In the data rows, the value 128 means zero.
Some points:
[189 167 165  80 178  81 117  85 135 128 124 117 161 106 123 147 150  68
 103 147 153 100  97 138 138 211 177 177  95  71 108 177 140 114 132 127
  64 108 141  97 135 134 117]
[128  72 153 171 150 152  98 111  72 161 174 114 119 147 141 138 136 134
 165 139 126  72 145 161 151 111 118  95 118 153 149 112 122 146 164 150
 155 110  95 105 101 104 128]
[144 155 142 116 163 114  95 125 145 145 106 156 104  97 127 104  99 112
 137 154 103 131 153 111 131 148 117 133 125 125 140 132 146 109 119  99
 127 150 151 127 155 135 115]
[ 85 131 101 117 141 171 123 171 136 140 109 114  89 110 132  86 157 147
  68  92 128 112 145 103  72 132 152 116 186 165  86 114 132  70  93 147
  87 196 114  82 104 126 115]
[ 83 131 134 115  92 115 160 128  95  83  98  82  95 198 200 124 121 127
 146 156 138 130  94 113 182 125 105  99 171 106 128 182  38 176  76 141
 101 135 144  78  96 134  55]
[169 150 140 118 193  99  96 102 139 140 108 163 153 127 112 134 108 108
 125 169 105 118 130 124 122 171 122 157 132 108 137 157 162 120 112 107
 122 116 159 130 156 142 134]
[169 126 154 170 101 159 139 130  90 110 146 126 135 108 139 170 103 122
 169 116 157  51 172 151 148  93 151 110 144 177  87 116 127 125 176 153
 142 116  94  93  99 103 135]
[180 148 164 130 221  92  93  95 133 146 102 139 170 104 126 144 125  49
 127 163 126  96 115 132 124 176 136 142 125 112 126 229 149 126 104 132
  74 141 147 116 140 161 127]
[129  46 162 181 155 151  85 112  74 181 178 107 120 136 127 144 136 135
 166 131 128  73 157 172 142 104 103  97  88 158 161 101 132 130 169 156
 150 114  69 122 111 108 166]
[151 177 109  72  79  98 141  90 161  89 108 154 104 143  84 121 105 174
 105 156  98 144  92 104 119 174 141 165 119  86 146 102 164 110 139  90
 124 141 151 111 159 135  98]
[149 167 121  92 132 124 131 144 149 134 109 168 169 137 120 140  89 138
 144 141 100 122 129  84 134 160 119 175 117  92 124 119 172 141 117  94
 106  97 158 154 165 156 111]
[116 140 135 117 122 132 160 165 139 131 150  95 100 166 128 151 135 107
 102 141 148 148 135 147 103 127 154 140 136 129 110 106 140 127 133 135
  95 135 122  98 105 141 133]
[173 154 141 101 179  93 127  93 132 144 113 143 178 123 120 129 143  90
 115 152 118 101  80 115 131 179 149 169 131  97 120 146 160 116 121 112
  91  97 163 127 154 148 120]
[ 95  65 134 135 133 157 126 150  83 102 112 123 177  84 178 118 121 150
 120  98 102 172 137 143 162 125  98  96 168 145 105 173  65 124  73 150
 107 161 135 133 118 144  97]
[ 83 115 171 154 101 137  98 114 104 159 124  93  99 182 184 119 130 112
 148 106 130 164 178 169 166 128  68  68  78 145 178 161  60 122 130 168
  95 111  94 110  71 109 119]
[ 86 169  54  76  86 120 133 119 181 119  65 188 105  84  71  74  76 179
 111 127  66 140 116  70 103 145  95 165 117  98 173 126 160 115 122  71
 171 150 158 175 175 112 120]
[ 79  94 131 137 121 181 124 201  84  71 153 133  94 129 146 107  75 173
 159  68 126 180 185 147 186 116  68  74 129 181  73  75 102  35  97 166
 141 152 113  91  82 111 135]
[114  73 115 138 130 161 127 107 100 188 126 116 167  57 132 135 178 137
 131 121 109  61 132 136 132 138 169 149 140 131 102 132 118 185  91 127
 137  98 119 178 196 184 170]
[148  87 185 210 165 127  55  67  98 191 157 114 104 103  95 157 153  91
 169 139 199  53 200 170  78  88 126  41  16 148 193  96 123 146 244 178
 131  97  80 161 111   0 230]
[ 98 114 126 109  54 184 142 191  98  60 121  96 106 122 149 178  96 124
 133  37 155 146 145 157 169 117 191 149 135 169  29 143 117  92  65 181
 115 186  55 151  90 193 206]
[133 159  89 103 142 109 105 121 149 147  76 191  64 103  94  57  74 174
 137 142  55 143 129  74 106 152  71 151 111  99 156 111 162 125 115  76
 181 112 168 157 178 120 124]
[110  49 142 167 158 153 123 130  80 156 192 123 128 175 137 125 116 142
 154 113 112 121 146 167 151 116 103  95 141 169 170  99 127 112 153 140
 178 121 121 125 106 120 150]
[140 124 128 139 130 107 115 135 153 121 199 122 110 155 103 133 145 149
 128 158 154 179 142 177 102  95 151 151 121 149 122  44 157  92 149 129
 162 123 119 148 114 139 179]
[105  97 155 155 110 190 123 117  80 111 148 151 182  55 149 120  74 132
 159  36 146 166 202 170 185 104  61  87 101 177 123 115 102  49 121 158
 107  98  84 150 102 130 182]
[ 99 126 143 141 119 139 131 128  74 115 139  92  93 179 172 136 124 136
 162 153 121  69 132 133 170 117 141 112 174 128 105 151  80 160 109 139
 122 136 129  75 103 122  77]
[135  57 137 158 159 156 114 136  88 141 179 126 140 138 137 128 115 140
 141 117 110 127 144 158 145 112 125 101 147 171 139 128 126 114 138 136
 179 145 121 137 111 136 145]
[129  96  93 129 105 191 150 119  88 160 119 136 177  41 121 146 142 153
 134  54 126  49 152 142 140 130 187 146 163 177  84 154 119  97  79 129
 144 169 106 188 183 198 216]
[122 118 103 121 118 118 166 147 151 118 120 104 148 160 144 109 162 134
  64 149 148 135  92 131  77 120 140 136 167 128 110 120 120 130 110 130
 111 132 143 123 120 120 109]
[124 123 138 166 139 124  95 110 133 170 147 103 125 131 116 120 169 122
 110 139 154  91 163 137  72 125 150  84 114 131 164  53 130 141 177 129
 133  97 127 116 137  60 153]
[ 81 104 164 150 111 157 129 133  97 137 141 104 123 152 173 135 123 126
 138  78 128 167 172 161 182 129  81  61 110 163 123 162  65 103 114 162
 102 147  85  94  67 128 124]
[126  80 128 137 116 196 121 155  74 131 136 127 151  58 128 188 118 148
 172  57 139  45 190 161 152  97 187 133 169 225  58 189 116  63  96 162
 146 204  54 152 134 220 232]
[117 173 134 121  90  89  62 110 142  93 126 122 119 158 136 151 130 134
 161 175 151 144 112 139 132 106 168 126 111  92 137 136  91 150 133 117
 135 181 124 108 137 175 102]
[138 180  71  79  80 119 137  86 178 102  84 167 120 121  72  94  79 181
 126 149  79 147 111  84 102 144  95 162 120  93 156 118 159 111 133  80
 137 175 152 151 167 130 108]
[103 169  54  67  91 109 141 112 175 113  65 186 112 107  64  79  78 192
 104 128  63 139  95  72 103 155  92 157 116 100 170 119 158 115 122  74
 173 142 164 173 178 110 122]
[187 157 142 111 149  86 129  93 112 136 129 132  72 158 133 112 122 132
 128 160 102 139 105 118 125 170 144 157 141 101 117 106 148 124 136 109
 103 126 141  84 123 140  94]
[157 160 168 170 146 105 127 100 148 120 142 120 116 141 119 206 160  93
 164 134 166 133 164 126 143 108 115  85  83 126 123 145 116 172 192 145
  94 180  86  86 115 123 118]
[ 78 166 156 141 112  92  42  90 124 133 104  88  93 140 147 136 143  99
 157 169 156 130 152 134 112 113 135  97  99 106 156 140  92 135 144 133
 100 175 117  95 114 136  95]
[152 165 143 160 112 103 126  97 170 117 148  99 114 135 112 178 176  97
 157 161 161 139 142 118 124  76 100 112 108 113 141 104 128 166 185 128
  99 167 105 109 133 124 119]
[ 77  85 174 162  99 162  76 121  98 180 155 101  88 158 161 126 131 130
 145  78 137 162 199 186 156 110  68  74  56 174 172 129  99  76 152 182
  99  95  62 140  76 116 171]
[112 171 121  89 134 118 102 125 156 144 118 166 158  95 108 113 114 137
 127 157 113 157 126 115 115 159 148 168 114  86 144 104 167 133 121  78
 131 123 161 150 180 151 106]
[108 146 131 134 149 108  56 115 128 153 133 120 112 157 126 134 145 117
 148 146 129 141 121 132 114 128 165 116 124 111 139 120 113 141 134 118
 122 157 127 104 134 150 125]
[103 116 105 111 118 129 119 141 125 110 122 114 119 104 149  87 160 139
  85 121 136 149  71 114 115 140 186 117 165 125 117 147  73 125  81 129
 141 203 147 129 132 112 105]
[138 144 128 132 112  86 125 125 156 127 176  91  96 145 126 132 163 109
 130 147 143 150 107 138 143 105 147 140 145 116 118 106 140 151 134 111
 118 136 129 100 133 150  99]
[102 125 149 141 135 111 182 167 165 146 173  92  83 157 110 169 185  88
  73 137 164 172 132 155 102 115 148 132 105 133 119  74 142 158 162 152
 117  86 109 136 113 119 161]
[119 150 215 210 123 103  16  46  84 156 123  97  62 145 148 168 175  88
 197 157 190  91 191 155 148  80  71  50  19 129 172 194  76 194 241 189
  97 127  49  74  73  12 108]
[127 160 110  97 116 118 113 140 160 129 111 162 154  87 122 109 121 140
 130 138 119 165 124 113 122 138 145 158 120 105 149 117 142 131 119  91
 132 139 162 152 168 148 107]
[ 93  88 121 115 114 186 129 179  95 101 159 101  94 119 134 147 108 146
 126  83 119 142 152 152 143 119 174 142 178 189  60 130 141  67  78 158
 123 190  88 124 103 170 168]
[173 174 129  73 116  91 132 101 145  86 127 160 128 133  90 143 120 160
 104 157 119 142 109 115 129 198 158 182 115  77 128 107 180 123 139  93
 103  88 150  88 147 138 100]
[150 119 176 183 136 146  95  82 111 175 135 103 115 121 124 129 141  96
 142 120 168  93 192 158 100 106 131  51  70 151 177  90 122 120 194 166
 105 105  88 119  99  36 181]
[157 141 115 103 155  98 147 121 154 154 120 160 216 108 124 103 151 113
 117 129 120 143  80 107 137 151 131 169 123  96 131 117 139 144 107 101
 129  75 174 198 180 154 129]
[143 156  90 103 160 101 123 104 133 147  87 181 101 139  87  78  87 171
 130 157  62 142 110  83 103 171  80 165 122  99 153 119 173 124 118  80
 163  96 172 141 167 110 120]
[198 170 149 145  91 112 164 186 169  48 153  88 104 156 122 215 129  71
 144 155 178 116 119 130 102  71 143 145  97 107  84 101 163 160 174 153
  82 139 106 132  91 134 150]
[171 170 149 148 108 100 142 171 175  70 177  89  86 138 104 219 147  73
 144 142 176 127 124 132 117  77 161 147 106 107  81 106 168 162 180 141
  77 157 100 126 104 141 147]
[ 78 127 115 129  84 148 154 126 166 166 108  88 125 163 129 106 178 128
  53 125 142 151 130 132  45 118 133 114 148 125 144 119 118 137 122 132
  77 115 118 109 136 115 127]
[112 106 139 137 102 152 148 159  86  70 117 112 129 147 181 133 100 132
 150 118 132 141 120 132 178 119 125  94 163 129  82 157  75 154  91 149
 128 133 128  87  87 127  76]
[137  77 139 154 152 155 123 148  89 141 167 125 133 130 145 121 120 150
 145 129 115 115 147 149 144 109 127  99 160 162 135 120 121 109 138 137
 155 149 117 102 108 122 124]
[159 131 173 177 145  63  60  93  94 107 130 106  77 135 153 145 164  90
 183 180 174 107 134 139 139  77 122  97 102 114 147 140  80 198 189 153
 186  99 102  81  95  55  89]
[100  97 104 117 127 122 167 165 140 104 108  96 146 142 153 104 160 133
  54 149 151 133  80 116  72 129 146 131 169 129 100 119 117 130  99 137
 116 134 144 126 107 107 101]
[146 132 135 155  80 164 158 150 162 140 158  88 119 164 124 165 106 114
 131 138 170 127 180 180  81  68 112 128 105 168 117  84 141  68 168 164
 111 140  78 164  95 124 215]
[ 89  95 130 130 135 159 174 170  86  65 119 136 167 123 168 136 101 124
 118  73 138 144 103 118 189 141 137  97 137 124  76 137  77 153  85 146
 139 110 124 117  95 148  97]
[ 75  77 104 132 138 162 164 145  74  96 195 131 137 220 146 102  73 148
 127  81 106 176 112 148 186 138  92  94 179 144 161 123  83 135 109 122
 169 122 156 101 109 157 140]
[148 114 124 132 105 120 164 200 146  60 138 102 120 162 135 156 129 143
 114 148 165 144 123 129  94  82 130 142 127 130  77  82 154 137 131 163
 127  94 120 124  76 102 144]
[120 159  80  94 102 130 153 133 167 116 100 172 106 113  83  87 103 183
 126 132  83 151 118  92 118 146 112 156 125 102 156 107 154 116 125  86
 167 147 157 152 166 117 122]
[129 161  78  84 126 108 131 115 160 132  83 181 112 112  85  81  84 176
 117 139  64 135 111  77 109 163  88 161 117  96 156 109 169 121 121  75
 170 124 166 156 170 117 115]
[105 164  74  85  94 120 125 130 177 120  86 180 115  91  92  93  95 167
 118 131  85 144 122  83 107 142 118 162 121 102 165 122 164 118 128  77
 158 143 159 157 167 122 120]
[ 98  95 125 129 123 156 138 161 100  82 136 123 121 133 157 123 108 131
  95  95 124 173 111 140 155 138 153 120 180 159  91 132 109 104  87 149
 125 148 130  98  94 138 103]
[157 153 122 140 110 127 134 163 170  94 155 112  85 113 118 148 147 123
 145 128 145 135 122 108 109  81 139 151 143 119 103  95 159 128 143 118
  98 183 117 103 124 140 100]
[154 140 182 188 136  63  42  75  83 113 119 110  76 135 164 153 173  94
 195 188 177  96 139 137 142  75 107  89  78 111 158 162  64 217 208 165
 187  97  82  67  85  40  78]
[144 121 148 124 144  94 135 140  93 108 104 106 141 166 188 123 123  90
 139 152 127 146 125 143 167 136 133 107 144 129 108 190  62 164  90 143
 132 121 134 119  99 149  79]
[239 156 143 119 120 128 232 153 155 102 109 116 168 157 148 173 110  77
 137 143 166 125 112 132 109 120 135 145 108  94  86 141 117 169 129 140
  58 127 155 132 108 168 120]
[161 157 123  85 174  99 151  92 155 148  97 184 225  90 103 119 133 124
 111 136 107 107  85  90 127 186 120 201 112  70 143 134 188 124 105  92
 105  41 192 193 192 136 129]
[139 159 108  79 146 122 170 108 162 137 119 176 218 120 100 122 138 140
  93 141 125 164  87 121 104 166 152 188 114  85 140 107 181 129 115  95
  85  71 166 194 175 143 136]
[126 170  76  71 103  91 140  87 154 108  84 180 137 137  63  89  87 188
 110 151  78 148  69  85 106 176  98 168 111  83 158 102 168 112 125  81
 154 103 170 144 170 112 111]
[202 128 159 178 163  94 188 194 169  74 158 109 140 143 115 216 172  79
 115 143 180 145 120 133 115  75 126 127  89 128  98  87 164 193 195 178
 132  97  95 132  81  84 158]
[174 154 145 111 191  95  97  95 133 137 108 162 154 131 111 137 114 111
 123 168 107 118 122 123 117 174 128 163 127 101 138 160 172 121 115 104
 112 111 152 128 155 142 137]
[121 129 142 153 130 145 123 118  79 131 148 106 110 152 165 136 133 134
 169 155 126  56 130 136 168 116 143 109 166 136  98 133  98 152 129 139
 141 131 121  79  98 111  75]
[133  64 150 174 152 161 105 119  62 149 174 131 145 115 136 133 110 136
 173 123 119  80 148 157 153 101 116  95 148 178 151 126 122 117 159 141
 196 123 118 120 111 114 134]
[162 127 155 137 202 107 116 107 133 154 132 119 146 150 130 152 152  63
 113 148 144 122 126 152 125 159 164 123 140 142 116 202 135 140 104 143
 105 160 123 133 129 162 159]
[103 167  53  75  96 115 137 120 175 124  66 189 100  92  70  72  79 184
 112 129  58 137 108  65 103 150  84 164 114  96 171 123 161 118 123  74
 178 142 165 175 178 108 124]
[ 71 116 115 105 124 111 163 151 154 173 151  93 100 147 131  94 195 124
  53 144 142 178  89 128 111 147 155 130 143 120 123  87 115 176 113 119
 134  66 153 124 158 127  99]
[140  84 122 151 118 184 118 157  71 123 156 133 139  97 132 150 101 146
 166  88 132  65 168 158 144  93 162 119 176 209  95 136 139  87 132 144
 179 150  94 124 114 164 166]
There is one direction along which these points spread out most. Where along it does each point below lie, from 0 to 99? The average is 50, and the first point in the table lies past the average.
[173 147 128 119 180  95 116 100 125 149 107 155 132 154 111 122 119 135
 122 168  91 117  97 104 113 178 115 166 140 107 136 127 178 115 121 102
 137  95 158 110 148 117 127] -> 65
[126 108 188 188 130 148  62  75 114 197 129  91  93 124 127 141 156  91
 137 107 176  95 207 172  88 100 114  37  21 147 199  96 113 114 207 178
  83  89  65 147  98  25 210] -> 24
[134 132 120 143 115  72 105 143 134 109 129 107 112 131 142 119 175 128
 149 166 154 147 100 123 133  79 129 110 142 113 147 116  86 167 127 131
 167 134 141 109 132 112  87] -> 48
[ 62 131 107 110  95 131 150 144 157 170 116  80  97 167 136  89 190 118
  27 134 139 148  96 122  60 142 153 131 145 106 136 113 111 181 108 123
  98  88 143 117 153 121  88] -> 58
[108  94 121 121  70 179 140 202  95  51 117 105 119 122 160 163  92 147
 142  68 149 144 141 150 163 106 170 132 152 173  37 146 124 101  67 181
 111 164  80 110  81 174 145] -> 38
[130 162 136 102 155 118 104 125 149 145  87 136 128  76 136 100 128  90
 113 139 113 104 126  94 125 184 144 152 121  90 134 135 135 119 126 108
 112 120 155  82 135 139  87] -> 62
[128  87 104 131 105 191 145 130  92 155 132 132 170  44 118 159 134 155
 148  51 130  56 168 153 138 123 186 141 164 192  78 162 121  83  79 136
 143 184  90 191 174 220 237] -> 45
[154 173 111  77 161 107 165  98 169 125 101 203 224  92  81 133 111 171
 117 148 107 142 119  97 125 179 119 212 102  66 151 137 197 127 104  77
 107  44 189 213 197 133 132] -> 82
[165 135 179 168 156  90  66  91 114 142 159  97  74 148 131 148 157  84
 160 157 166 115 161 157 121  94 128  90  85 141 143 135 123 142 178 154
 113 145  92 111  90  74 135] -> 31
[124  47 160 164 143 154  91 128  84 167 163 118 135 113 141 146 126 141
 152 111 119 117 165 169 145 109 105  92  96 161 153 122 110 116 151 162
 129 126  77 126 107 131 162] -> 32
[ 94 171  55  76  85 123 134 124 182 113  64 191 101  85  69  73  78 182
 115 126  64 141 113  72 102 142  94 165 117 100 172 126 158 112 121  74
 170 148 160 174 173 112 120] -> 80
[137 145 159 136 161  90 160 136 157 122 174 109 139 117 128 167 158  78
 122 110 153 147 126 126 163 132 151 123 130 123  99 164 119 159 135 128
 116 164 125 115 127 159 119] -> 46
[159 156 115 133 112 123 148 115 169 119 141 107 148 169 128 138 132 119
 113 162 151 140 115 146 103 106 129 154 138 108 121 105 144 126 144 119
  86 148 122 124 125 150 122] -> 53
[189 176 191 104 207  94 140 107 145  97 145 121 168  89 127 207 141  51
 127 102 179  93 128 129 164 215 195 157  48  55  89 255 109 146 132 154
  33 130 136 128 129 134 156] -> 49
[ 94 132 120 146 117 146 136 111 159 171 138  98 130 144 121 102 173 135
 100 132 145 156 160 134  75 112 117 104 125 131 149  79 132 127 157 126
 102 101 124 115 147 100 139] -> 49
[101 102  94 113 116 117 170 160 149 114 107  97 154 148 147 102 161 135
  42 148 153 130  83 118  61 121 145 134 163 124 105 116 116 136 105 137
 111 124 144 129 113 107 102] -> 56
[160 149 123 108 131 102 181 120 178 163 140 114 145 143 126  98 184  87
  87 148 137 173  88 119 132 129 125 153 130 111 134  99 133 147 136 112
  99  97 144 142 149 142 102] -> 60
[122 166  82  97  82 131 128 138 171 107 103 160  91 104  92  97 105 168
 125 124  93 144 111  80 101 127 130 156 130 107 147 116 159 121 132  87
 139 162 150 141 162 132 113] -> 70
[158 138 116 116  93  91 137 146 154 101 144 125 139 133 131 127 156 150
 123 144 138 154  89 117 136 105 154 123 152 122 118 125 112 138 117 115
 137 162 134 102 134 151 103] -> 55
[109 139 166 142 127 160 195 120 104  85 135 110 158 111 172 158 106  86
 139  77 147 134 126 137 192 145 160  90 123 117  68 166  71 182 116 145
 110 118 115 100  94 162  82] -> 40
[137  79 113 158 175 155 133 137  90 137 194 150 154 152 108 132 111 127
 165 115 117 111 125 146 150 113 118  96 179 176 155 162 147 132 136 112
 241 143 164 149 138 123 138] -> 46
[107 167  58  82  99 114 129 120 171 129  67 191  83  87  70  61  71 184
 119 127  55 137 122  68 102 151  80 158 115  96 172 124 159 116 123  74
 182 140 166 174 182 113 121] -> 80
[123 157 155 157 109 122 110  71 115 152 100  85  79 206 165 117 125  91
 156 166 156 110 142 161 118 120 110 120  99 104 194 117  97 155 156 144
  95 104 127  96 104 115 100] -> 41
[ 84 175  45  71  83 119 139 124 185 116  56 193  97  83  63  67  75 188
 110 120  58 139 109  64  96 148  89 165 116  95 176 128 161 112 124  69
 176 146 161 183 179 107 126] -> 83
[184 167 145 117 129 136 183 122 164 131 123 123 157 128 139 168 113  74
 157 139 152 139 127 132 140 121 121 152 130 107  97 146 130 148 135 124
  66 151 127 129 126 179  97] -> 52
[ 91 124 106 106 125 122 146 151 137 141 135  97 107 136 139  86 179 126
  37 139 142 148  76 118  87 154 174 142 164 120 110 120 106 148  94 126
 117 141 139 117 137 117  90] -> 58
[123 110 122 125 136 136 172 149 136 107 116 101 136 143 151 113 145 122
  74 144 144 135  85 124 108 130 150 127 176 133 101 132 113 131 103 126
 120 138 143 109 112 124  98] -> 53
[107 102 130 134 125 165 121 134 126 111 132 130 149  76 141 105 128 143
 121  88 131 180 141 129 126 116 119  94 173 164 123 129  88  83  97 140
 120 170 134 105 118 135 137] -> 46
[154 148 114  87 178 106 154 103 159 163 100 183 255  87 106 110 146 100
 107 126 117 122  65  94 131 170 124 201 111  76 137 125 178 143  95  92
 104  22 203 236 208 144 142] -> 79
[159 116 126 150 120  83 156 177 157  87 153 105 136 131 129 154 174 115
 122 152 166 161  90 124 119  76 121 128 125 129 109  75 137 161 148 149
 154  90 123 130 104  96 136] -> 46
[189 132 119 121 152 123 178 144 162 144 150 145 178 142 112 130 159 105
 108 139 134 151  85 115 124 115 128 168 148 117 109 105 160 131 123 110
 112 104 148 157 151 141 134] -> 61
[174 147 130 124 184  92 112 100 119 148 102 156 131 154 113 125 126 122
 128 168  94 118  97 107 113 178 118 158 138 108 137 138 175 113 122 104
 128  98 155 103 146 121 135] -> 63
[ 96 169  80  84  96 120 122 121 175 129  79 180 117  92  86  90  91 168
 118 142  75 145 119  86 102 154 118 161 117  95 160 117 164 123 125  74
 158 142 157 156 172 124 116] -> 76
[ 88 115 137 111 106 159 140 156  93 110 130  90 114 125 177 137 124 122
 134 104 113 141 121 138 172 129 155 107 186 143  67 183  86 147  68 148
 107 175 115  97 103 156  90] -> 42
[ 83  63  93 137 156 173 144 162  79 118 183 152 164 195 117 110  74 165
 149  81  98 163 126 139 165 111  83 112 186 175 163 135 137 110 113 105
 219 107 172 158 130 149 163] -> 50
[114 166  58  79 113 106 132 119 168 131  70 192 100 105  73  69  77 186
 117 131  56 141 111  67 109 153  80 157 117  97 167 115 159 120 120  78
 177 130 166 168 175 112 120] -> 80
[129  47 156 179 157 156  86 111  68 174 181 122 130 127 130 144 125 131
 168 121 125  77 158 166 144 103 106  93 106 168 158 105 130 130 173 154
 171 117  81 120 112 106 166] -> 30
[154  75 129 158 163 184 153 145  76 129 165 149 174  64 112 182 113 122
 168  46 144  60 174 152 159 116 175 104 166 214 109 175 130  96 119 132
 217 163 111 186 154 194 208] -> 39
[163 150 162 160 142  93  99 104 112 112 156 109  77 152 140 156 143  96
 168 171 161 106 135 147 141 102 148 119 124 116 119 117 119 170 174 132
 142 132 115  86 108 108  91] -> 39
[135 128 122 142 113  75 108 147 138 114 133 105 110 132 145 117 170 126
 145 162 156 148 100 125 133  81 132 112 143 120 142 115  88 166 128 125
 165 130 144 114 130 113  92] -> 48
[110 136 104 123 153 148 130 148 142 150 112 126 110 128 137  92 157 127
  76 122 119 112 112  98  90 153 157 126 175 134 108 130 124 118 106 122
 109 169 138 100 125 133 108] -> 56
[ 86 172  39  72  77 122 137 122 186 116  53 193  96  81  61  66  73 185
 108 117  60 140 104  61  97 144  88 164 113  96 176 130 158 108 122  71
 175 150 163 182 180 107 126] -> 83
[187 140 132 125 169 103 133 107 128 149 126 147 117 162 120 114 134 125
 129 157 102 137  99 110 123 155 121 148 150 121 122 121 163 127 125 105
 127 128 152 117 139 131 116] -> 60
[ 90  90 159 157  86 183 102 143 105 145 177 118 114 137 144 129  98 141
 151  53 151 179 204 192 162 105  71  78  82 201 151  84 104  18 148 179
 113 137  64 145  71 130 208] -> 27
[108  71 130 142 117 174 117 149  66 142 134 120 143  78 145 158 118 158
 169 104 107  68 165 152 151  93 162 126 190 193  75 185 115 104  93 149
 136 192  86 128 134 187 161] -> 38
[176 156 131  93 200  97 135  85 150 146 100 175 232  92 103 132 131  91
 118 147 119  94  86 102 126 178 128 190 113  80 137 172 183 126  93 102
  81  56 191 199 193 153 140] -> 74
[ 79  92 177 162 101 161  85 122 101 174 148  97  89 156 161 124 132 135
 147  88 131 155 192 183 154 108  74  77  65 170 172 132  93  80 149 179
  98  99  69 135  77 113 163] -> 27
[ 72 116 102 110 117 134 139 143 146 171 114 111 128 165 130  88 181 140
  46 130 136 146  81 116  58 149 156 129 151 114 129 103 120 164 116 122
 111  92 142 116 148 116 107] -> 59
[153 119 141 140 182 114 147 143 146 124 180 143 182 141 112 179 146 105
 137 113 142 144 118 118 161 114 139 122 157 145 116 174 128 156 116 117
 176 139 156 163 153 169 149] -> 50
[132 160  94  84 119 114 139 120 167 133  94 174 140 117 104 104 114 159
 109 142  80 131 108  83 114 164 117 167 125  98 148 111 174 126 127  80
 140 122 157 143 167 124 113] -> 74
[144 120 114 139  94  78 133 172 153  98 141 101 136 122 131 131 176 135
 127 149 162 160  80 121 121  70 124 127 131 124 116  93 116 156 126 141
 150 112 133 131 114 102 114] -> 49
[ 96 109 114 114 120 125 156 170 137 118 120  88 120 161 146 120 153 128
  62 145 154 133 103 127  75 126 149 127 160 132 103 109 123 130 114 137
 121 133 139 114  98  93 110] -> 50
[ 68 171 155 126  61 121 132  73 105 134  90  68  57 205 195 143 133 113
 172 170 142  80 120 116 174 125 109 129 127  85 148 205  54 181 109 142
  61 130 122  55  91 180  45] -> 42
[135  97 145 162 112 178 138 123  62 102 135 147 162  78 146 147  84 124
 175  76 137  76 166 147 167 103 134 102 166 185 102 140 110 108 142 138
 182 100 117 115 113 127 135] -> 37
[163 158 150 106 188 105 116  98 148 143  88 136 165  77 127 116 134  72
 110 145 121  88 113 103 134 194 142 165 127  94 130 169 153 112 120 113
  96 104 168 102 147 141 100] -> 63
[113  75 179 180 138 142  81 105  90 178 161 109 106 148 147 139 140 117
 160 121 139 109 172 171 148 116  91  78  63 146 174 121 107 132 170 167
 117  97  72 120  87  93 140] -> 28
[136 128 132 144 127 166 165 108  94 127 116 127 174  81 161 111 125 127
 143  96 115 107 128 123 166 130 134 119 168 136  98 129  97 129 101 140
 112 131 139 119 119 145  92] -> 48
[119 115 118 127  97 161 136 186 113  74 102 112 113 130 167 123 108 141
 119  99 138 132 121 119 142 117 144 133 174 155  75 126 123 101  83 160
 112 144 121  92  73 121  87] -> 45
[ 66  86 175 166  95 162  79 116  98 182 156  94  85 172 160 127 132 131
 148  77 130 158 203 187 161 114  62  74  52 164 182 124  94  85 153 183
  98  86  62 143  78 110 171] -> 25
[ 94  98 120 132 103 190 140 186  78  74 137 143 144 149 146 134  59 154
 154  62 112 147 148 125 181  96 114  94 163 181  73 125 122  81  88 149
 159 122 122 118  80 149 132] -> 41
[125  80 145 157 147 139 108 130 112 166 167 108 112 150 135 123 142 133
 119 131 139 114 150 163 115 125 131 106 114 139 158  85 129 113 150 144
 125 106 101 122 107 104 155] -> 39
